Some points, one per row:
tensor([  0,  16,  -5,  25, -18,   1,  13, -16, -12,  11, -15,   9, -23,  12,
        -14, -32])
tensor([ 43, -45,  62, -30,  40, -51,   9, 103,   1, -52,  61,  93,  34,  22,
        -36,  86])
tensor([ 31, -27,  35, -10,  49, -20,   1,  63,  -7, -24,  42,  53,  16,   4,
         -9,  40])
tensor([ 30,  -9, -22,  37,   4, -22,   7,  10,  23,   8, -17,  38, -12,  24,
        -12, -21])
tensor([-12,  -7, -25, -11,   4,  12,  -2, -15,   1,   2,   2, -23,  13, -26,
          1,  23])
tensor([-23,   3,  20, -11,  21,   9,   2,  15, -38,   5,   6,   2,  -2, -32,
          6,   1])
tensor([-28,  -4, -45,  10, -25,   6,  -6, -35,  25,  23, -30, -18,  -7,   7,
         14,  -5])
tensor([ 24, -26,  -4,   3,  41,  -6,   2,  30,  -3,  -5,  25,  38,  16,  -6,
        -15,  23])
tensor([-39,  30,  -6,  -2, -30,  10,   3, -30, -25,   5, -19, -34, -22,  -7,
          4, -39])
tensor([ 26, -16,  42, -11,  44, -25,   8,  78, -20, -27,  43,  54,  21,   8,
         -8,  28])
tensor([-113,   45,    0,  -70, -110,  114,  -21, -127,  -15,   -1,  -28, -127,
         -35,  -51,   35,    8])
tensor([-49,  36, -12,  10, -39,  21,  11, -66,  -4,  29, -38, -41, -30,   4,
          9, -36])
tensor([ 19, -24,  25, -15,  62, -13,  -3,  71, -17, -14,  36,  46,  24,  -2,
          1,  30])
tensor([  0,  19, -13,  25,  -7,  -1,  11, -20,   1,  20, -12,   0, -16,  21,
         -7, -36])
tensor([ 11, -40, -29, -20,  39,  -7,  -5,  27,  11,   1,  20,  10,  29, -31,
         -9,  42])
tensor([ 26, -20, -44,  33,  -4, -14, -15,  -6,  33,  17, -35,  22,  -7,  24,
          1, -27])
Then 12 other points, each followed by its number:
tensor([ 22,  -8, -17,  13,  43,  -9,   4,  21,  17,   6,  18,  32,  22,   1,
          2,  24]) 0
tensor([ 40, -25, -37,  26,   7, -22, -20,  -1,  43,  23, -32,  22,  -1,  18,
          6, -17]) 1
tensor([ 32,   7, -22,  31, -11, -31,  14,  24,  24, -15,   4,  38,  15,  43,
        -10, -24]) 2
tensor([127, -69,  92, -31,  -3, -59,   5,  70,  29, -29,  77,  93,  16, 102,
        -61,  79]) 3
tensor([-26,  29,   6,   4, -13,   9,   0, -16, -27,   8, -19, -13, -19, -20,
          7, -26]) 4
tensor([-110,   52,   37,  -61,  -44,   80,   -5,  -95,  -59,  -17,   -9, -127,
         -21,  -96,   26,    0]) 5
tensor([  5,  15, -19,  20, -18,  -1,   8, -21,   1,  21, -19,   2, -19,  14,
         -9, -39]) 6
tensor([-81,  56,   4, -12, -39,  43,   7, -75, -16,  -2, -14, -93,  -8, -42,
         36,  -9]) 7
tensor([-24,  20, -32,  10,  -6,   7,   7, -27,   9,  15,  -4, -24,   4,   3,
          7, -12]) 8
tensor([ 29, -23,  15,   4,  37, -30,   4,  58,  -8, -14,  23,  66,   8,  16,
        -16,  15]) 9
tensor([-13,  21,   0,  22, -10,  -4,  14, -19, -13,  17, -18,   7, -27,   7,
         -6, -33]) 10
tensor([ 24,  -9,  37,  -4,  37, -33,  16,  75, -12, -26,  45,  62,  18,  18,
         -6,  27]) 11
Which of these numbered points is nearest to each point below, looking only along the 2 directions in which the first points spread most? Its number follows each.
tensor([ 10,   4, -14,  25,   9,  -3,   1, -23,  12,  25, -13,   7, -19,   7,
         -5, -25]) > 6
tensor([ -9,  21, -13,   8, -27,   6,  13, -23, -13,  12, -14, -15, -15,   2,
         -7, -24]) > 8
tensor([ 23, -30,  16,  -7,  52, -15,   7,  56,   1, -15,  37,  49,  21,  -2,
         -4,  48]) > 11
tensor([ 33,  -2,  21,  14,  19, -60,  15,  49,  16, -21,  34,  83,  19,  38,
        -30,   6]) > 9
tensor([-39,   4, -27,   9, -23,  18, -11, -49,  17,  21, -30, -29, -20,  -4,
         21, -14]) > 8
tensor([ 36, -14,  -3,  27,   9, -42,   5,  35,  17, -10,   6,  73,   2,  35,
        -26, -15]) > 2
tensor([ 66,  16,  32,  38, -13, -26,   2,   7,  48,  18, -41,  18, -28,  77,
         48, -52]) > 1
tensor([ 16,   2, -21,  14,  -2,  -5,   5,  -2,  -3,  13,  -9,  14, -11,   5,
         -8, -18]) > 10
Now 12 new points, numbered from 0 again:
tensor([ 45, -34, -31,  15,  30, -15, -19,  22,  34,   2,   1,  46,  25,  10,
        -15,  20]) 0
tensor([ 17,   1, -16,  22,   8,  -5,  -2,  -8,   2,  19,  -9,  15, -15,   7,
        -12, -32]) 1
tensor([-19,  14, -19,   1, -13,   8,  12, -17, -16,  10,  -5, -14,  -4,  -6,
         -7, -11]) 2
tensor([ -8,  12,  -9,   8,  -6,  -1,  13, -12, -13,  12,  -4,  -5, -10,   2,
        -11, -20]) 3
tensor([ 32, -39,  -2, -35, -46,  54, -69, -57,  45,  72, -77, -76,  -5,   7,
         40,  -8]) 4
tensor([-29, -11, -25, -11,  -6,  13,   0,  -7, -12,  -5,  -4, -22,   1, -25,
         -1,  13]) 5
tensor([ 23, -14, -34,   8,  32,  -2, -12,   8,  19,  13,   3,  22,  23, -12,
         -6,  17]) 6
tensor([104, -45,  67,  -1,  -1, -30,   3,  27,  40,   1,  30,  36,   0, 104,
         -1,  22]) 7
tensor([-127,  102,   64,  -95, -109,  127,    6, -127,  -94,  -38,   -6, -127,
         -53, -103,   52,  -10]) 8
tensor([-67,  50,   4,   1, -36,  12,  14, -38, -31,  -1, -16, -45, -16, -19,
         14, -36]) 9
tensor([-65,  33,  25, -53, -14,  48, -13, -28, -56,  -9,  -3, -80,   8, -80,
         22,   6]) 10
tensor([ -7, -23, -29,  -3,  19,  -5,   0,  13,  11,  -6,   6,   3,   8, -20,
          8,  29]) 11
Which of these numbered points is nearest to each point below, looking only along the 2 directions in which the first points spread most? Its number follows each.
tensor([-127,  116,   91,  -82,  -74,  110,   10, -103, -105,  -48,   -9, -127,
         -57, -112,   88,  -15]) > 8
tensor([-127,  101,  103,  -90,  -58,   85,    5,  -36, -121,  -40,   -6, -127,
         -29, -107,   72,   -7]) > 8
tensor([-39,  41, -22,  12, -70,  25,   4, -78,  14,  18, -32, -61, -23,  24,
          9, -40]) > 4
tensor([ 27, -37, -34,  16,  27, -11, -10,   9,  26,   6,  -2,  32,   9,  -4,
        -17,  21]) > 6
tensor([ -9,  22,  -5,  22,  -5,   4,   4, -26,  -8,  22, -18,  -4, -22,   5,
         -5, -36]) > 3
tensor([ 20, -18, -42,  21,   1, -16,  -6,  -3,  33,  11, -10,  12,   2,  13,
         -3, -14]) > 1
tensor([ 35, -10, -14,  21,  22, -29,  12,  20,  26,  -3,  18,  46,  25,  19,
        -23,  16]) > 0
tensor([-31,  38,  -9,   9, -21,  12,  11, -34, -12,  12, -10, -25, -12,  -3,
          8, -25]) > 2
